The rows below fall into families. The same turns and mirrors carry the whole set onto itself and the rows of a family onto each other. For each named row, which other rows are in its family? Write them in the order they are listed.
These 16 rows form 4 families of 4 rows each.
zan: [-12 -14 -12 -12   9   4  23  10  18]
Piva: [-19  13 -20   4   8   1   9  -6  20]
vid: [ -2  21   8  -4   4  -9  -8 -12  -1]
Laras: [  0  -9   7 -13  15  -6  29  12  19]
ture: [ -7  -7   8 -29  11   5  12   0  13]
Vope: [ -1  14  -9  16  -2 -15   1   0  -2]
Fof: [  2 -18  13   6   1 -12   8   3  -3]
luve: [  7 -13  -1  -1  -1 -11  15  15  -4]
naf: [-15 -24   4  -9  10   4  18   1  18]
lume: [-25   3  -6   5  11   3   6 -15  24]
pifu: [ -2  26   0  12  10 -17   8  -5  13]
guzol: [  7  -3  17 -16   3  -9   3   3  -6]
mobu: [-15  14  -6  -5  19  -2  21  -3  31]
segeb: [-17  16  -1 -17  12   5   1 -14  18]
fepak: [ -8   8   3  19   1 -13  -4 -12   2]
Gub: [ 13   3  13   4   7 -21  16  10   1]

The rest of the family of Fof: naf, lume, fepak
The rest of the family of Gub: Laras, pifu, mobu
The rest of the family of guzol: vid, ture, segeb

The rows below fall into families. The same turns and mirrors carry the whole set onto itself and the rows of a family onto each other. For each named row, which other rows are in its family? Write them in the order they are listed.
These 16 rows form 4 families of 4 rows each.
vosal: [  8   3  -3   9 -16  -6  -2   4   5  -1  13   9   5   3  -6  -3 -33]
kup: [  8  10   9  -7  -4   3  -6 -11  -6  15 -23 -15  -3   2  18   1  17]
Pom: [  4  12   2   8   4   0   4   6   0 -15   4  18   2 -13  -9  -5 -26]
gupe: [-11   7  -3   7   1 -10  -9   6 -19 -15   0 -19  -8   5  21   3  12]
Mefod: [ -7   6  16   7   7  -5  -3  -7 -20   1  -5 -13  -3   3  18 -14  20]
Feb: [  2   3   4  10  10   7   2  -6   0   5   5  24   8   3 -14   0 -23]
totu: [-11  15   1 -11  -5  13   1  -2  18   1   4   9   0   2 -11   7 -30]
Lezo: [-16  -5   3  12   1   3 -14   3 -14   9   7 -12   3  17  15   7  16]
pav: [ -5  13   5 -19  -1  10   3  -2  10 -12   2  10  -1   2 -10  10 -31]
lazom: [-15   4  20 -12  -8   5  -6  -2   2   1  -6 -23   2  12  22  -2  16]
Voza: [-12   8  10  -9 -14  -5  -1  -5   6  -4  -7 -22  -2  16  21   1  18]
pumun: [ 10   2  12  -1 -21  -3  -3  10   5   1 -11 -13   6  -1  17   9  22]
Bamu: [ -4  17  -5 -16  -2  -1   5   7   0  -1  -5   4   2 -24 -14   8 -19]
Pasuz: [ -1   3  -2 -13  -1   2   7  -4   3  12   1  15  11  -2 -21  21 -12]
mor: [ -5  -1  13  16  -9 -11   1   3  -7  -2   5  -7   6   9  14  -5  27]
mero: [  9   2   6  -5   4   5  -8  -8 -12   2   4   7   2   1  -4  -7 -39]

The rest of the family of Bamu: kup, pumun, Pasuz
The rest of the family of Pom: Mefod, Feb, mor
The rest of the family of totu: pav, lazom, Voza

The rows below fall into families. The same turns and mirrors carry the whole set onto itself and the rows of a family onto each other. For each named row, which other rows are in its family? Write them in the order they are listed.
These 36 rows form 6 families of 6 rows each.
samo: [  5 -21  10   4   0 -18  24  -3   4   5 -17 -12  16 -14  12   1  -3  15
   9  -3  -6   7]
Sizis: [-12  19   4   0  25  10  -4   0  -8 -12 -15  -8   8   3   9  14   3  -2
 -10   2   9   2]
nevi: [ 16  -5   2  -1   5 -17  -8  12  -3  -6  -5  -4 -23   8  24 -10  -3 -12
   1  -8 -19 -16]
fitop: [ -4   6   3 -10   7  -5 -21  13 -18  -5   4  10   2 -13 -20  -6  -9   0
  -4  -4  14   7]
bes: [  6  -2   2  19  -3   6  -1  -4   5  15  -3   2  -5   4  -8  -6 -15 -18
  -8  23 -18 -12]
nazof: [ -7  -1  -5  -9 -14  -5  15  -2  16  -3   2  11   2   5   9 -14  20   8
   4  -8   5  17]
bato: [ 19 -10   0   1   5 -12  -5  13  -4  -7   1  -4 -18   7  22  -3   0 -13
   0  -1 -12 -28]
rok: [  3 -12  10   7 -15 -15   5  -1  -4   9 -18 -19  15 -24  13   0  -2  14
  13  -2  -2  10]
Zegos: [  3   2 -13  -7 -17  -7  18  -5   6  -3   7   2  -6  14   3 -12  14  12
   4  -4  -8  19]
Rek: [  8 -11  11   6  -9 -20   7   4  -1  12 -19 -14  11 -18   9   4   0  23
  13  -4 -14   4]
Zos: [ 11 -14   6  13  -8 -19   8  -2   7   5 -16 -10  13 -19   6   3   4  23
  13  -1 -11   6]
bez: [ -3  -1  21 -12   0  -6 -16  17 -17 -12   8  -4   3  -9 -20  -4  -9  -1
   2   2  13   5]
vafom: [  7  -2  -3  -3 -17  -6   9  -3  21   0   4  10   2   6   6  -7  16  13
  -1   1   3  23]
bip: [ -8  -1  -3  -4 -12 -10  19  -9  14   2   6   7  -4  11   6 -15  16  12
   5  -2   7  11]
lavi: [-12  14  -1   2  14  10  -3  -2 -17  -9 -19  -7  11   1   8  14   0   2
  -8   0  20  -3]
zavob: [  4   9  -7  20   1   0   3  -6   0  17  10   2   0   4  -6  -6 -11 -20
  -8  17 -23  -2]
Banol: [  0   1  15 -14   4 -11 -18  18  -7  -7   2   7  10 -13 -20  -5 -13 -12
   4   7   9  10]
fupu: [ 17  -5   1  -3  10 -21  -3   4  -2  -7   2  -5 -20  10  21   5   2 -10
   0  -2 -10 -26]
Dibi: [-12  13   3   2  17  14  -6   0 -10 -10 -19 -15  11   7   3  14   4   4
  -1   7  14   3]
Lamu: [ 12  -7   0   1   1 -16 -10   6  -2  -6  -4  -4 -21  10  21  -6  -6 -20
   2  -8  -7 -24]
Rifa: [  6 -18  11  11  -5 -21  15  -2   3   8  -9 -13  15 -24   6  -3   8  15
   7  -1 -14   3]
koro: [ 11  -1  -9  24  -1   5  -3  -7   2   9   3   2  -3   4  -6  -7 -14 -18
  -4  17 -26  -3]
Revis: [ 16   2  -4  16  -3  10  11   5  -2   9   8   4 -10  -3  -2  -7 -15 -21
  -5  18 -20  -6]
Nanuf: [  4 -11  13  11  -5 -19  10  -2   4   3 -18  -8  12 -29   9   0   6  13
   7  -1 -14  14]
vobap: [  9 -15  -2   8   7 -12 -14  -3  -9  -8  -1  -4 -19   5  19  -2  -3 -13
   8  -4 -18 -24]
muzim: [  8  -2  -7  19  -3   7   4  -1   3  19  -4  -2 -11   2  -3  -2 -14 -18
 -12  18 -23  -1]
Ner: [ -1  -1  13 -11   7  -6 -17  26 -14 -11   8   3  13  -9 -16  -5  -7  -8
   0   2   9   7]
pove: [-10  12   7   7  13   2 -12   9 -17 -12 -16 -11  20  11  11  10   7  -1
  -4   5  15  -1]
bol: [ -9  18   4   2  10  10  -3  -5 -16 -11 -24  -5  14  -3  11  14   5  -3
  -1   6  11  -7]
budeb: [ -2  -5  11 -19  -7  -7 -15  17 -13 -12  -2   5   4 -15 -18   2  -8  -7
  -2   3   9  15]
nofam: [ 19  -6  -6   2  11 -21  -6   6   3   0   3 -13 -18  11  20  -5  -1  -4
  10  -5 -11 -21]
gula: [  4   6  -7  16   6   2   3   4   4  12   2  10   3   2 -12   0 -10 -23
 -11  14 -23 -10]
Bonab: [ -9  10   3   1  20  10  -7  -4  -8  -9 -14  -8  15  -1  11  12   9 -10
  -6  10  15 -12]
ravu: [ -6 -10 -10 -11 -12  -7  18  -8  10  -1   4   8  -2   6   9 -11  10   8
   1  -3   6  24]
pak: [ -3  -5  -5 -18 -15  -2  12  -7   8   0   9   4  -6   9   8 -13  13   8
   6   1  -1  23]
Sopil: [  5   4  13  -9   9 -10 -18  15 -16 -15   8  -3   5 -13 -24  -3  -9  -5
  -3  -1   7   6]

The rest of the family of bip: Sizis, nevi, bes, bez, Nanuf
The rest of the family of Zegos: rok, budeb, nofam, gula, Bonab
The rest of the family of Dibi: nazof, Lamu, Rifa, muzim, Sopil
The rest of the family of Revis: samo, fitop, vafom, vobap, pove
The rest of the family of bol: Rek, zavob, Banol, fupu, pak

The rows below fall into families. The same turns and mirrors carry the whole set onto itself and the rows of a family onto each other. For each named row, which other rows are in its family? Write them in the order they are listed.
These 20 rows form 5 families of 4 rows each.
geram: [  5  11 -12  14  -1  32 -12   9]
Zudu: [ 13   0  22   5 -20  24  15  12]
Batek: [  8  -6   6  -2  -3  28 -30   7]
fubek: [  5  14  -5   8   6  37 -16   5]
ruv: [  7  18  -6   4   9  29 -12   6]
zavi: [ 12  -2  30   9 -11  26  16   5]
Nuv: [ 17  -5  20  12 -10  40  14   2]
fis: [30  5 23 14 -8  6  7  1]
Siliz: [ 19   3  28   6 -17  17  14   3]
Piv: [  6   4   6  -2   6  33 -29   3]
timeb: [  9  -7  15   7 -18  31 -29   7]
Bufan: [30  0 25 23  2 10  1  3]
luze: [ 21   8  25   0 -11  22  17   7]
sudo: [17 -3 25 26  5  7 -9 -2]
zab: [  9   9  11  -7   0  33 -27   9]
zep: [28 10 27 11 -2  3  0  5]
Girek: [ 8 11 -6 16 12 36 -8 11]
dol: [  9   1 -15  15   1  23  -4   0]
mudis: [  5  -4  17   0   4  32 -28  10]
rit: [30 -2 17 17 -4  1 -2  9]

The rest of the family of geram: Batek, zavi, Bufan
The rest of the family of timeb: Nuv, sudo, dol
The rest of the family of Girek: Zudu, mudis, rit

The rows below fall into families. The same turns and mirrors carry the whole set onto itself and the rows of a family onto each other. For each named row, which other rows are in its family? Write them in the order they are listed.
These 36 rows form 6 families of 6 rows each.
nirog: [-14 -23  -5   2   0   2  14   2 -25  -4   2 -28   3 -34  12  14 -13]
sikef: [  7 -14 -27 -11  -2  -7  -9 -17   4 -20 -20  -6  -6 -43   7   1  21]
buvu: [-13 -17 -15  17  -6  15 -21  15  -8 -27  11   3   1 -49  -7  -5  12]
Mup: [  7  -6 -21 -10  -1 -11 -10 -22   7 -18 -14  -4  -2 -40  14   2  17]
fita: [  1 -15 -21 -15  -8  -5 -13 -23   4 -28 -15   4  -2 -37  22   4  16]
Gato: [  7 -12 -20 -10  -5  -6  -3 -19   8 -18 -21  -3  -3 -34  11   9  20]
dokek: [-20 -14 -15  13   0  14 -18   9 -12 -25  18   6   5 -52  -3  -6  16]
tipe: [  1 -13 -18 -15  -7   0  -3 -25   1 -21 -18   1  -1 -44  26   1  21]
Tema: [-10 -35   1   3  -5   7   5  -2 -27 -16   0 -29   3 -32  18  15 -11]
kiga: [-12 -34   5  -1 -13   7   7  -1 -28 -16   1 -24   6 -35  20  13 -12]
Difat: [-22 -12 -12   9  -1  16 -19  14 -17 -25  17  10   4 -49   0   1   9]
ziver: [ -1 -14 -23 -15  -7   2  -6 -19   5 -23 -19   3   1 -40  27   0  18]
vobu: [  0  -9 -22 -13  -7 -13 -11 -19   4 -17 -22  -6  -4 -38  15   2  15]
seruk: [ -8 -10  -5  15  -5  13 -21  10 -17 -33  15   1  -1 -46  -9  -6   9]
Nepig: [-17 -13 -17  11   9  16 -20  11 -19 -26  17  10   2 -44   0  -3   8]
zim: [-16 -10 -19  13   5  11 -19   9 -21 -28  15  11   0 -50   0  -6   9]
ser: [-16 -23  -8  -2  -5   2  14  -1 -29  -3  -5 -29   3 -35  14  16  -7]
mumuv: [-19  -9 -20  11   4  12 -18   9 -15 -26  20   9   2 -51   0  -3  11]
goraz: [  6  -8 -17  -9  -6  -8  -4 -19  10 -18 -17  -4   2 -36  10   4  22]
leg: [-11 -31   2  -4 -14   1   9   1 -25 -16   1 -26   1 -37  22   9 -15]
tuvo: [-13 -29 -10   0  -4  -2  14   4 -26  -4   5 -24   2 -32  13  14 -14]
Sez: [  8 -11 -20 -11  -4 -10  -7 -19   7 -19 -23  -7  -2 -37   9   3  15]
Didu: [ -6 -13  -8  13  -3  10 -25  13 -16 -33  13   5   2 -48  -9   0  11]
Linud: [-21 -13 -18  17  -1  11 -18   7 -20 -26  22   6   0 -52   2   4  10]
keven: [-14 -26  -4   5   0   3  12  -5 -29 -12   4 -32   1 -34  15  13 -11]
lus: [-12 -27  -4  -6   3   2  17  -1 -25  -9   2 -29   6 -35  16  14  -8]
Potu: [-10 -35   2  -1 -14   4   7  -3 -30  -9  -8 -24   8 -34  18  14  -7]
sir: [ -6 -16  -9  17  -8  12 -25  12 -10 -31  14   6   1 -48  -7  -4   8]
tiga: [-11 -10  -7  19  -7  12 -19  14 -14 -23  13   6   1 -49  -8  -6   5]
rud: [ -8 -33   4  -4 -14   2   8   2 -27 -13   6 -27   6 -39  20  12 -10]
Boni: [-13 -29  -4  -2   1  -6  13   2 -22  -4   5 -25   5 -31  15  16 -11]
kadud: [ -6 -17 -12  23  -7  11 -24  13 -15 -26  15   2   0 -50  -4   3   6]
ket: [ -8 -35   0  -2 -10   4  13  -2 -25 -17  -4 -26   4 -32  16   9 -14]
gelil: [ -1 -21 -22 -16  -5  -5 -10 -24  -1 -27 -16   2   0 -44  17   0  25]
peme: [ -3 -16 -18 -17  -7 -11 -14 -22   2 -20 -19  -1   2 -39  22   4  19]
tular: [ -4 -16 -20 -20  -5  -4  -7 -24   0 -25 -18   1   2 -41  24   2  19]

The rest of the family of sikef: ser, Linud, Potu, kadud, gelil
The rest of the family of Boni: ziver, seruk, Nepig, goraz, leg
The rest of the family of lus: Mup, fita, Difat, tiga, ket
The rest of the family of nirog: kiga, mumuv, Sez, sir, tular

The rows below fall into families. The same turns and mirrors carry the whole set onto itself and the rows of a family onto each other. For each named row, which other rows are in its family? Write them in the order they are listed.
These 35 rows form 7 families of 5 rows each.
ked: [ -7  11  30  17  19 -28  15 -16   5 -11  20  10 -11  -3  25  -3 -15 -14
   5  -3  -7  -4  11  -7   8]
gazit: [ 12   2 -19  26   9 -37  17  20  -1   0   1   0   1  -2  24  -6 -23 -29
  17   4 -18 -17 -20 -29   1]
pesi: [  7  -7  11   2   6 -23  15  33   5   5   8   2   7  -6   9   4 -19   2
  25 -12  24  -7   3 -17  16]
Govo: [  8  -1  17   7   0 -26  16  28  -2   6  -4   7   1 -16   8  -5  -7  -8
  25 -15  28   0   0  -7   8]
kuze: [  2  16  24  12  30 -21  13  -9  -5  -7  16   2  -6  -5  21   1 -15 -20
   3  15 -10   5  -5  -5  11]
vamek: [  0   7   3  -2  -2 -34  16  30   1   2  -9  -7   3  -8  14  19  -8  -8
  31 -13  11  -1   6 -15   5]
ler: [  2  -7   5   6  -6 -23   8  16   3   2  17  30  12   0  25  -4 -16  -8
  -4  23  14   2  -9  -4 -23]
Mabu: [  5   1  15  -1  -3 -36  10  37  -7  14  -7  -4   2 -20  11   0 -17  -7
  21 -10  13   0  -1 -11  10]
sebu: [ -5   1  -6  10  11 -32  -3  22   1 -12 -28  13   2   4  35   4 -20   5
  -8   5 -18 -12   7 -19  12]
Zepe: [  6  -1   2 -13   0 -36  14   9   3  -3  12  38   8  -2  25  -1   7 -14
  14  14  15   0  -6  -8 -11]
rik: [  9  -2   5 -14  -5 -36  15  22  -2  -1  -3 -11 -13  -7  13  -5 -12 -13
  25 -14  14  -2   7 -19  14]
Sesoz: [ -6   8  24  21  15 -15   8 -10   3  -5  13   3 -20  -8  25   9 -32 -15
  -3   2  -6   4  -3  -7   2]
kun: [  1  -5   0 -18  -4 -27  11   9   3   8  11  35   8   7  26  -6  -5 -10
   6  19   3   8 -10 -17 -15]
Duga: [ 14  -1 -17  28   7 -37  22  14 -13  -1  -3  11  -8  13  27 -12 -20 -35
  19   0  -7 -20  -5 -17  -9]
duze: [ -7  13  25   7  22 -20  13 -17   3  -5  17   8  -7 -11  24  -1 -26 -12
   6  12   2   0  -5   0   9]
Gasi: [-12   5  -4  10  27 -33  -7  11   2  -4 -21  23 -10  -2  39   2 -21   5
   0  12  -7 -12  17 -11  -1]
dazop: [ 14  -4 -21  34  15 -36  15  19  -5   0   0   8 -13   9  24  -2 -23 -27
  20  -1 -18 -12   0 -25  -3]
bizaf: [  9  -8  12   5  -8 -26  12  34  -7   8  -4  -4   6   1   8   4 -12  -5
  29 -15   7  -6   7 -17  11]
Nodu: [ 27  -1 -22  23   5 -35  13  20  -4  -6  -4   6  -8  -4  19 -11 -23 -25
  13  -3  -4  -6 -18 -29   3]
gok: [-11   3  -9  13  10 -28  -1   9  -2  -7 -31  27  -8   1  28   4 -21  12
   4  -3 -12  -6  12 -15   2]
Bisez: [-11   2  -6   4  17 -24  -5   8 -10  -3 -12  18   2  -5  44 -10 -15   9
 -10   0  -7 -19  19 -11  -3]
fozi: [-16   8  22  19  21 -22  20  -8   9  -8  18  11 -11   6  29   6 -24 -14
  -4   0 -13  -2  -1 -11  12]
ded: [ 16  -3 -25  34   5 -34  17  11  -4  -8   1   8  -3   6  12 -12 -22 -23
  20   7  -4  -5  -1 -32   7]
libu: [  7  -3   6  -9 -16 -27   8   7  -3   5  18  26  11   5  17 -12 -14  -7
   8  18  13   4 -13 -17 -16]
mirev: [  8   1 -19  22   2 -38  21  14 -17  -1 -11  -4  -3  10  26 -20 -20 -27
   6   1 -18 -10  -5 -15  -4]
tup: [  4   0   7  -2  -9 -42  10   8  -4   6  18  36  -2  -4  21 -16 -11 -11
   2  11  11  10  -3 -10 -23]
toz: [ -4  11   2   1  28 -34 -10  21  -9  -3 -23  19 -12   4  35   1 -19   9
   0   1  -2 -17  12 -17  -2]
kuri: [  5   4 -28  22  10 -29  17  11  -3 -12   5  -6 -10  -2  33  -9 -21 -30
  18  -3 -13 -11  -1 -23 -11]
gos: [-13   5  -2   7  16 -33  -7  14   9 -10 -18  19   2   5  38   1 -12   7
   1   4 -15 -23  13 -27   1]
puz: [  1  -7  19  -4  -6 -25  14  25  -1  10  -4 -10  -2  -2  16   2 -12 -17
  27 -11  14  -6  13 -18  15]
nizel: [  2  10  25  12  20 -26  15 -15 -11   9  26   8  -4  -8  23   4 -19 -10
  -5  -1   1  -6   1 -10  14]
muli: [-12  11   5   7  26 -28  -3  18  -8  11 -16  18  -5   8  43   3 -19   5
  -7  -8 -14 -16   3 -20  -2]
Fidap: [-10  -1  12   6  -5 -29   9   9   5   3  18  35  -2   5  22 -12  -7 -11
  -2  18  20   6   1 -17 -20]
Pofi: [ -2  16  29  19  26 -23   4  -4  -1   0  22   8  -5  -3  31   7  -7 -26
   0  16   1  -2   1 -17   6]
Bubob: [  9   4  -1   0 -10 -44  11   8  -6  12  15  28  10   3  16   7  -4 -12
   2  20  14   7  -7 -22 -16]

The rest of the family of kuze: kun, Duga, toz, puz
The rest of the family of ked: gazit, Mabu, tup, gos
The rest of the family of Bubob: vamek, Bisez, kuri, nizel
The rest of the family of gok: pesi, ler, Sesoz, ded
The rest of the family of rik: Zepe, mirev, muli, Pofi
The rest of the family of libu: duze, Gasi, dazop, bizaf

